The same turns and mirrors carry the whole set onto itself, and each row onto the other rows of its family. Which rows share a family with each named row? Give them in list order.
These 30 rows form 6 families of 5 rows each.
z_813: [ -4  12 -27 -15  10  24 -11   5   2  13  -2 -11  -8   2   0 -10   2 -19
  -4  -3  -5]
z_831: [  4   3  26   8   8 -27   9  12  12   4  15   7   2   0  -1  16 -16  -1
   4   9  -8]
z_403: [-17  11   0   9  15 -24   5  19  -1  12  20  13  -1   6   1   6  -7   0
  -7  -8   1]
z_852: [  5   7   6   7  25 -14 -19   7  13  -7  -1  20 -10   8  -6  15 -16  14
  -4   8 -16]
z_834: [ 14  -4  39 -10  -6  -6  -2   4  16   9   0  -4   0  -3  -8  19 -12 -10
   5  14  17]
z_980: [ 25  -5  20   7 -20  11   6 -11   7  -8  -7  -5   2   9 -13   7   1   7
  16  14   6]
z_892: [-15  19   0 -15  31  -1   3  -1  -9  16  -6  18  -6   5  -2 -14  -4   9
   0 -11   0]
z_446: [ 17   9  26  -8   0   7  -9 -16  17  -1 -17   5  -6   2  -1   6  -1 -11
  24  21  -2]
z_9: [ -8  14 -14 -18  25   4  -6   7  -3  13   4  -9 -11  -7  -7  -9 -11 -13
  -1  -8 -16]
z_226: [-17   4 -14  -8   7  29   4  -5 -15  13  -9  13 -11   8   6 -14   7  -7
   2  -5  12]
z_645: [ 16 -12  24  12 -13   1  10   6  20   0   5   1   5   6   7  18  -5  -8
   6  23   2]
z_66: [  9  -4  -8  10 -24  27   5  -6  -4   0  -7  -2   1  18  -7  -3  15   5
   3   4  19]
z_674: [ 10   9   8 -21  26   0   0   3   9   8   0 -12  -7 -10  -9  -3 -20  -8
   5   6 -24]
z_582: [  2 -12  -4  15 -19  21   8  10  11   5   4   3   6  15  17  10   9 -11
  -6  15  16]
z_547: [-11   2 -15   7  27   3 -10  13  -2   0   0  23 -11  14  -2   5  -9  17
 -17  -4  -8]
z_601: [  2  -1   2  -5 -12  34  -3 -15   2   2 -16   4 -12   6   6  -2   9 -19
  17  15  10]
z_897: [-18   3 -18  13  -3   5   4  18  -3  14  13  10   4  16  13   3   9  -8
 -13  -4  15]
z_526: [ -3  10  29 -13  13 -24  -3  11   6  16   9   2  -1  -3 -12  12 -16  -1
  -4  -3  14]
z_161: [  6 -17  -3  15  -7  29 -11   0   7 -13  -7  13 -17  11   3  18  -3  -6
   1  20  -4]
z_48: [ -9  11 -20   7  -4   7   1   1 -17   6   4   6  -2  17 -12 -10  11  12
  -4 -15  16]
z_679: [-20  11   3 -10  11  -8  -3  16  -8  24  10   8  -3   4  -6   2  -4  -3
 -15 -15  25]
z_960: [ 14   3 -13 -15   0  33  -9  -1  15   7 -11 -18  -1   2   4  -5   2 -18
   1  12  -6]
z_440: [  8 -11  18  -6 -21  21   0   5  11  11  -5  -6   0   5   1  13   2 -16
  -2  14  31]
z_113: [-13  -2  -5  -6 -10  19  -1  12  -5  21   2   1  -1   9   2   3   7 -11
 -14  -4  36]
z_53: [ -9 -13 -21  12   8  29  -6   9  -5  -3  -4  20 -14  15   5   6  -2   4
 -13   5   0]
z_648: [ -5  18   1   3  10 -20   0   1 -13   3   9   7  -3   8 -23  -4  -5  17
   4 -17   2]
z_699: [ 15  -5  14  12   4   3 -19   0  18 -15  -5  14 -14   6  -5  24 -13  -1
   6  21 -14]
z_596: [  6  21  25 -15  25 -15  -6  -8  11   7 -11  12  -2   1  -6  -3 -10   7
  14   6  -7]
z_17: [ 16   9  26   4   0 -18   4  -7   1  -5   2   0  -2   4 -23   5 -11  14
  16   3  -6]
z_533: [ 22   1   7 -18  10  18  -2  -1  20   4 -10 -18   0  -5  -3   0 -12 -11
   7  18 -17]

Which other rows belong to the same family as z_113? z_834, z_526, z_679, z_440
Which other rows belong to the same family as z_48? z_980, z_66, z_648, z_17
Which other rows belong to the same family as z_9? z_813, z_674, z_960, z_533
Which other rows belong to the same family as z_446? z_892, z_226, z_601, z_596
Which other rows belong to the same family as z_53? z_852, z_547, z_161, z_699

